(in the rows, 128 means zero)
The rows below fall into families. The same turns and mirrors carry the whole set onto itself and the rows of a family onto each other. For each named row, which other rows are in its family? Write them in the order they are listed.
These 15 rows form 3 families of 5 rows each.
z_212: [139 102 107 124 111 140 117  78 124 120 139 167  91 107 119 112 105 150
 141 115 138 117 174 155 156]
z_877: [160  77 135 107 152 121 123 113  92 132 128 119 169 150 116 113 132 139
 121 113 146 120 161 176 127]
z_477: [152  96 110 105 117 154 141  94 140 143 137 157  86 158 120 122  90 144
 155 117 144 138 172 165 158]
z_861: [140  82 110 111 122 108 153 141 127 163 114 164 110 134  86 135 104 143
 125 118 122 156 140 161 133]
z_379: [167 143  73 129 134 139 118  95 112 146 138 155 110 119 146  95 133 154
 149 145 144 158 154 160 150]
z_422: [140  94 122 121 171 119 121 117  77 142 126 146 152 106 122 113 143 144
 112 107 139 144 167 169 154]
z_369: [176 104 118 144 114 119 104 120 116 153 130 122 160 135 125 139 138 153
 152 147 107 143 124 173 123]
z_384: [145 106 118 102 151 114 140 112 124 137 112 171 115 124  97 122 105 113
 110 137 145 141 172 142 135]
z_37: [172 110 107 129 140 137 109  97 104 126 143 138 157 129 153 140 144 137
 129 147 101 144 172 154 132]
z_489: [129  71 117  99 149 123 141 120 120 142 109 143 117 153  85  96 105 133
 128 129 148 139 159 172 151]
z_579: [176 117 111 134 144 121 101 101 102 159 130 123 168 168 152 124 129 154
 148 143 136 148 160 157 137]
z_108: [174 128  80 137 100 110 117 108 117 169 145 145 122 127 132 112 122 175
 162 117 143 147 125 165 117]
z_781: [155 103 123 136  94 122 129 104 136 161 137 165  94 124 113 142  91 165
 156  96 133 135 146 162 146]
z_825: [157 114  72 121 116 136 115  86 107 158 147 144 114 159 154 109 115 179
 163 116 138 147 168 158 145]
z_963: [159  81 134 117 136 126 140 142  97 152 132 129 148 116 103 132 139 149
 127 101 127 143 127 194 133]

Which other rows belong to the same family as z_369? z_861, z_108, z_781, z_963
Which other rows belong to the same family as z_579? z_877, z_477, z_489, z_825

The rows below fall into families. The same turns and mirrors carry the whole set onto itself and the rows of a family onto each other. For each named row, which other rows are in its family? Write them in the order they are listed.
These 40 rows form 5 families of 8 rows each.
z_708: [138  93 144  90 119 112 117 121 104 130 167 123 137 107 122 126 138 115
 154 136 142 122 118 133 150 137 120 136 135 138  91 115 123 143]
z_484: [135 160 115 145 156 113 133 112 112 116 113 135 115 159 106 155 118 144
 153  87 117 142 139 155 100 147 153 111 113 137 113 152 127 112]
z_776: [105 163 134 167 136 135 139  91 103 126 107 122 112 159 120 138 110 138
 143  90 125 114 127 147 106 114 126 118 115  91 101 144 117 123]
z_442: [108 151 110 152 122 138 137  97 113 126 109 139 137 134 106 130 108 134
 157  79 120 124 121 114  89 132 173 115 134 135  96 152 111 111]
z_8: [108 163 132 171 140 132 136  81 104 128 112 114 117 158 112 148 111 138
 156  88 130 126 134 131 109 115 135 125 117 102  99 144 119 132]
z_724: [134 169 130 141 145 119 138 120 110 116 109 139 115 161 106 157 115 146
 153  89 113 131 140 155 107 147 151 123 105 128 108 147 128 107]
z_159: [132 115 123  99 136 118  94 123 138 128 143 107 153 128 142 114 149 103
 131 116 132 106 118 132 147 101 101 109 140 144  99 108 125 118]
z_892: [140 115 124  92 112 112 107 100 111 103 174 120 158 117 134 122 135 132
 125 145 130 106 122 136 138 115 123 141 121 145 109 109 131 122]
z_530: [134  94 146  99 119 109 107 125 111 136 164 122 139 106 123 123 133 103
 155 123 148 128 120 136 146 127 124 134 137 135  88 103 114 143]
z_819: [149 121 121 105 110 110 111  94 114 100 172 124 161 119 125 126 149 132
 128 143 132 107 125 142 136 120 122 144 123 162 118 106 132 123]
z_519: [141 119 118  95 147 115 107 117 131 131 154 102 154 129 134 113 142  99
 129 124 135 106 114 129 143 104  95 118 140 144  95 110 128 130]
z_979: [138 116 127 106 106 114  99 105 107 101 168 115 166 120 135 122 141 128
 123 137 135 110 125 150 140 110 124 146 114 149 113 103 132 124]
z_439: [139 102 140  97 124 104 120 125 111 133 163 112 147 107 118 114 143 103
 158 130 149 125 107 130 142 132 120 131 144 136  92 113 116 148]
z_383: [113 165 133 169 129 132 135  83 104 128 108 135 118 168 107 149 115 146
 149  93 126 116 131 128 104 109 131 131 126 101  99 138 127 123]
z_829: [124 166 124 152 144 110 130  89  88 142  94 148 113 167 118 135 102 107
 135  96 108 125 130 124 108 141 142 139 112 134 105 134 103 108]
z_462: [116 165 121 147 140 120 120  99  88 138  86 153 118 157 114 139 100 117
 145  94 101 125 129 131 115 149 148 142 114 142 100 140 102 105]
z_118: [147 107 128 109 112 102 106 106 111  98 161 125 155 119 132 114 141 128
 113 145 125 108 119 145 135 108 127 145 125 156 104 109 128 131]
z_782: [145  98 140 100 117 113 124 117 118 135 168 119 135 106 115 130 141 107
 159 123 145 123 118 122 145 133 122 131 145 142  88 105 125 144]
z_110: [107 146 121 147 115 140 143 106 116 130 116 147 127 129 110 124 103 132
 144  82 113 120 118 125  82 129 173 115 131 122  92 150 108 108]
z_211: [113 156 127 147 141 114 125  92  88 146  92 152 124 161 116 127  96 112
 131  98  98 129 122 135 107 146 143 136 118 130  97 132  93 107]
z_705: [142 121 117 104 141 120 105 105 140 130 147 108 142 130 138 123 152 104
 133 123 130 101 120 128 149 104  87 116 143 149 102 109 130 122]
z_523: [127 113 136 115 114 101 109 100 107 109 136 136 177 128 113 126 152 113
 153 140 143 115 110 122 148 142  83 117 140 148 106 112 102 128]
z_19: [137 162 120 147 145 117 151 120 111 125 114 137 121 157 100 147 118 137
 152  84 123 132 138 156  95 149 152 115 108 131 108 151 125 110]
z_73: [124 159 124 150 141 116 122  91  89 152  90 158 113 167 108 137 109 121
 147  95 102 129 127 127 113 140 146 145 131 135 100 129 108 112]
z_706: [144 110 124 106 140 106 106 124 139 124 141 112 149 131 132 112 145 106
 121 123 125 109 115 139 150 103  91 112 141 144  87 112 126 130]
z_256: [117 164 117 151 141 109 117  83  88 140  94 142 121 161 114 135  99 118
 141  95  99 139 127 124 115 142 153 143 116 140 104 131 101 112]
z_629: [142  89 148 104 121 100 124 127 112 127 161 119 140 111 118 117 137 119
 146 130 144 121 116 137 145 122 123 129 146 130  83 108 115 153]
z_406: [115 158 113 150 118 138 140 101 123 140 112 153 134 141 102 134 114 138
 150  81 111 121 126 118  89 123 169 127 141 134  93 142 118 106]
z_83: [130 118 121  91 141 120 103 116 139 134 146 113 152 125 138 115 148 104
 134 128 127 109 118 132 154 112  87 115 142 144  94 119 121 119]
z_624: [122 105 135 121 113  97 108 113 111 101 133 135 178 120 118 109 153 119
 140 143 138 113 107 139 142 126  91 118 140 143  98 121  98 139]
z_638: [116 163 109 151 117 131 146 105 117 128 114 148 130 131 106 125 108 125
 152  82 119 119 123 124  84 134 168 119 127 135 101 150 112 103]
z_525: [117 113 136 107 112 106 106 110 112 103 140 129 179 123 121 122 152 117
 147 144 137 116 108 131 153 137  81 116 131 139 104 124 109 126]
z_410: [112 172 134 169 132 127 146  86  94 131 106 123 117 160 116 138 111 133
 152  89 132 110 129 129 107 119 134 124 118  99 105 141 112 123]
z_421: [137 160 124 152 138 115 137 116 110 121 109 151 118 161  95 156 130 150
 158  90 116 139 135 156 100 146 147 122 120 130 108 147 132 110]
z_447: [135 155 126 141 146 117 142 120 104 120 113 140 118 158 107 146 119 146
 143  92 111 136 133 171  96 152 156 117 108 128 112 148 122 109]
z_988: [104 164 123 145 119 142 139 103 115 133 107 147 128 132 111 130 107 133
 158  84 115 115 126 121  93 132 174 128 132 131  93 149 103 108]
z_100: [144 122 124 100 119 105 107 106 115  96 170 114 167 123 130 121 143 119
 119 144 134 113 115 137 132 111 116 141 116 154 113 112 134 127]
z_66: [119 107 144 111 116 103  97 116 107 104 132 132 182 127 122 122 157 112
 150 137 148 121 115 136 142 136  92 115 130 146 107 118 102 128]
z_115: [125 113 132 112 117  97 104 109 100 101 142 129 175 119 118 116 148 106
 149 145 147 118 101 131 140 136  89 126 131 144 109 121 107 135]
z_856: [107 174 132 159 137 137 138  95 106 128 108 127 120 157 111 148 104 147
 155  86 129 109 135 134 111 116 135 121 118  98  96 141 115 119]

Which other rows belong to the same family as z_519? z_724, z_439, z_462, z_988, z_100, z_115, z_856
Which other rows belong to the same family as z_523? z_776, z_819, z_782, z_110, z_211, z_705, z_447
Which other rows belong to the same family as z_19? z_708, z_892, z_829, z_83, z_638, z_525, z_410
Which other rows belong to the same family as z_624? z_383, z_118, z_73, z_706, z_629, z_406, z_421

The rows below fall into families. The same turns and mirrors carry the whole set onto itself and the rows of a family onto each other. For each named row, which other rows are in its family? Write them in the order they are listed.
These 32 rows form 4 families of 8 rows each.
z_599: [154 113  97 136 138 136 104 136 110  98 142 154 104 133]
z_898: [132 135 123 110 125 129 146 129 146 109 155 125 119 157]
z_672: [116 125 102 127 155 157 118 166 121  91 142 135 118 117]
z_240: [114 133 102 130 114 118 114 154 136 109 116 146 156 144]
z_77: [133 122 122 147 127 139  90 144 109 129 107 130 136  88]
z_298: [100 128 110 114 161 160 120 152 120  93 129 128 124 111]
z_943: [139 126 149 130 151 159 125 116 124 132 144 107  92 119]
z_475: [138 126 133 154 141 139  99 141 109 123 100 127 128  90]
z_561: [ 98 145 143 115 125 141 129 126 139 145 122 110 147 114]
z_761: [126 125 145 123 148 154 122 107 120 120 154 116  89 119]
z_95: [ 99 156 140 124 126 138 124 133 140 137 116 109 145 104]
z_670: [162 107 107 128 138 132 108 133 111 100 142 147 102 142]
z_725: [153 133 138 140 108 117 107 105 125 149 126 120 122 138]
z_745: [121 139 121 106 135 137 142 116 138 112 157 133 114 160]
z_942: [141 125 141 123 147 159 118 108 109 136 145 118  95 107]
z_359: [121 144 122 102 123 137 141 124 147 110 151 126 116 161]
z_172: [163 114 114 140 138 130 102 127 116 110 141 156 109 147]
z_269: [113 129 113 115 165 154 132 162 123  89 130 133 116 117]
z_334: [ 98 151 145 123 122 138 134 140 148 131 116 112 139 110]
z_796: [154 131 141 142 102 116 112 108 134 140 128 119 131 131]
z_420: [109 132 109 114 156 155 125 160 124  88 132 139 125 110]
z_50: [121 138 120 104 124 134 139 128 140 103 148 127 133 168]
z_702: [154 131 133 138 100 118 113 109 125 149 131 133 126 139]
z_62: [131 129 147 124 152 163 122 118 109 130 147 116  90 110]
z_191: [145 136 143 127 108 115 117  99 129 148 118 126 129 130]
z_335: [135 135 100 127 114 117 110 158 129 120 104 142 159 129]
z_985: [ 95 147 133 113 126 142 132 136 131 127 120 103 140 102]
z_283: [173 112 110 142 141 129 111 133 107 101 139 140 108 137]
z_955: [138 118 125 149 140 132  91 145 104 127 109 135 130  89]
z_473: [138 123 125 149 138 139  96 137 109 137 112 134 113  81]
z_628: [131 136 105 132 115 109 118 155 135  98 110 146 154 130]
z_496: [129 135 101 129 113 109 111 148 139 107 116 142 157 140]

Which other rows belong to the same family as z_283? z_898, z_943, z_475, z_269, z_334, z_796, z_628
Which other rows belong to the same family as z_50? z_672, z_761, z_172, z_191, z_335, z_985, z_473

The rows below fall into families. The same turns and mirrors carry the whole set onto itself and the rows of a family onto each other. For each named row, which other rows are in its family? Write them in the order they are listed.
These 20 rows form 5 families of 4 rows each.
z_407: [112 156  96 112 118  93  75 106  98 143 115 147 105 171 107 115 153  92]
z_904: [155 119 147 147 142 104 123 119 116 113 141 144 130 132  86 111 156  89]
z_433: [119 136 116  93 117  99 103 105 148 125 124 136 133 134 139 140 122 115]
z_266: [144 121 109 154 114  95 102 115 101 167 126 191 108 131  96 114 166 117]
z_841: [100 138 111 129 140 102  96 112  92 157 126 150  98 163  86 101 133  98]
z_867: [138 128 104 149 133  77 109 104  84 159 142 175 120 144 104 105 159 116]
z_554: [139 122 143 124 141  90 121 114 119 100 139 131 130 158  91 134 165 134]
z_336: [147 139  99 139 102  83  91 119 113 179 118 174 111 130 117 129 167 115]
z_56: [164 112 122 140 108 115  88 133 138 107 105 173 117 137 100 124 158  84]
z_196: [129 129 131 111 138  78 114 134 142 139 128 114 119 152 112 150 139 137]
z_886: [121 104 140 121 122 131 118 101 132 103 129 171 127 125  96 117 133 117]
z_228: [114 123 130 108 140 103 122  92 123 106 144 140 141 138 117 118 123 117]
z_831: [141 131 123 128 155  75 116 129 129 142 141 116 128 142 118 119 120  91]
z_770: [125 162 119 120  95 113  82 110 111 152 110 148 102 146  92 130 177  92]
z_144: [141 145  93 133 121  65  98 106  97 170 135 159 123 144 126 121 161 115]
z_314: [131 106 115 115 120  97  91 147 154 131 100 153 102 156 108 148 131 137]
z_40: [149 124 100 119 121  86  80 143 149 138 104 146 116 147 132 132 123  88]
z_807: [140  99 127 128 123 108  97 127 130  93 111 171 113 162  87 133 158 134]
z_843: [112 143 134 136 118 122 103 117 105 167 121 152  93 136  70 115 158  99]
z_461: [125 117 126 108  99 126  99 114 157 121 107 166 121 121 118 139 132 116]

Which other rows belong to the same family as z_831? z_904, z_56, z_40
Which other rows belong to the same family as z_841? z_407, z_770, z_843
Which other rows belong to the same family as z_266? z_867, z_336, z_144
Which other rows belong to the same family as z_807? z_554, z_196, z_314

The rows below fall into families. The same turns and mirrors carry the whole set onto itself and the rows of a family onto each other. For each named row, which other rows are in its family? Write them in the order they are listed.
These 32 rows form 4 families of 8 rows each.
z_994: [147 132 133 110 166 106 111 142]
z_230: [153 138 150 158 143 120 116 109]
z_164: [129 158 154 117 123 135 113 128]
z_949: [112 116 118  93 134 137 129 132]
z_273: [140 133 138 114 160 104 102 145]
z_67: [138 135 141 111 168 107 108 138]
z_2: [151 100 145 121 114 126  94 125]
z_46: [128 153 153 120 114 140 120 130]
z_637: [146  96 108 132 161 118 117 115]
z_158: [110 117 114  95 128 133 120 134]
z_380: [134 115 123 137 114 154 136 100]
z_973: [153 105 145 119 119 126  87 118]
z_615: [144  90 105 134 152 123 124 117]
z_680: [126 154 149 114 112 131 121 127]
z_808: [127 116 128 141 109 152 126 103]
z_657: [164 132 147 156 147 124 118 110]
z_968: [127 145 121 140 159 138 149 123]
z_866: [124 143 117 133 153 130 153 119]
z_746: [136 113 120 141 107 151 129 107]
z_38: [125 153 157 124 117 135 120 132]
z_691: [133 113 117 141 114 153 128 103]
z_845: [122 144 115 132 155 131 150 126]
z_280: [148  94 111 137 163 127 117 117]
z_975: [113 109 117  94 130 135 119 136]
z_125: [124 149 116 130 161 133 144 120]
z_323: [150 106 143 117 121 128  84 126]
z_550: [162 140 143 157 144 122 119 110]
z_908: [121 111 111  94 132 137 122 137]
z_927: [147 104 140 111 117 120  89 122]
z_750: [162 133 142 159 142 122 108 113]
z_849: [141 137 144 109 161 105 110 142]
z_701: [149  96 104 127 158 123 118 113]

Which other rows belong to the same family as z_975? z_46, z_637, z_973, z_691, z_845, z_550, z_849
Which other rows belong to the same family as z_158? z_67, z_657, z_866, z_746, z_38, z_323, z_701
Which other rows belong to the same family as z_927? z_994, z_164, z_949, z_615, z_808, z_968, z_750

The rows below fall into families. The same turns and mirrors carry the whole set onto itself and the rows of a family onto each other. For each named row, which other rows are in its family? Write them in the order they are listed.
These 15 rows form 5 families of 3 rows each.
z_881: [124 134  93 110 166 107 106 136  75 128 139 167 144 144 107 141 143 130
 118 144 131 154 131 164 135 137 145  93 102 117 137 112 148]
z_371: [154 118 121 126 140 106 160 111  94  97 151 111 139 130 140  87 131 154
  92 155 129 132  84  89 118 122 128 125 120 105  96 117 137]
z_485: [146 131  95 106 161 117 134 155 100 131 126 155 153 141 104 125 145 127
 114 140 152 149 126 152 131 124 147  99 116 120 129  97 158]
z_720: [128 137 147 109 144  90 106 142 107 153 150 155 144 136 159 114  90 156
 120 136  96 142 137 131  80 123 126 139 144  88 142 124 114]
z_491: [139 146  99 120 166 109 119 139  83 130 131 156 142 126 101 139 160 126
 119 140 130 154 121 153 154 115 159 118 115 110 132 106 148]
z_535: [130 120 126 134 143  98 157  94  74  95 147 129 135 136 142 107 131 158
  79 150 119 135  94  75 111 123 132 124  99 105  99 115 133]
z_896: [151 130  95 122 160 107 118 129  86 133 129 174 140 144 106 147 153 135
 109 152 134 149 128 157 127 124 153  88 114 124 129 113 150]
z_822: [138 133 101 105 169 114 130 135  85 131 140 181 145 142 100 131 148 127
 100 140 127 162 141 140 151 110 139 117 115 120 145 107 140]
z_224: [136 110 125 113 140  98 138  84  79  94 149 131 134 131 136  98 132 152
  90 152 121 145  86  85 123 138 145 120  89 106  95 112 126]
z_446: [120 138 154 122 146  93 104 148  76 144 151 129 129 131 140 126  86 165
 135 138  94 144 133 128  86 129 132 141 127  76 117 132 111]
z_318: [149 130 125 107 151  95 148 106  98  88 168 128 132 131 152  93 143 169
  83 147 106 150 102  86 116 124 124 126  94 120 105 103 119]
z_874: [124 139 147 121 151 110 117 173 101 144 151 128 146 145 146 122  86 167
 132 139 123 134 126 128  87 121 124 147 143  78 127 121 135]
z_884: [132 125 121 123 136  93 138 103  94  89 150 112 138 130 157  98 137 160
  97 148 112 140  96  88 132 131 119 124  85 108  98 112 147]
z_664: [126 140 149 122 138 102 114 162  85 150 154 131 130 144 150 140  82 163
 125 131 104 151 144 128  74 124 144 131 126  82 123 119 121]
z_36: [124 133 146 122 135  99  91 157 100 156 145 132 135 136 151 113  88 156
 115 121 107 148 129 126  95 143 145 143 138  73 128 125 124]

Which other rows belong to the same family as z_485? z_371, z_874
Which other rows belong to the same family as z_491? z_884, z_36
Which other rows belong to the same family as z_224? z_881, z_446
Which other rows belong to the same family as z_318? z_720, z_822

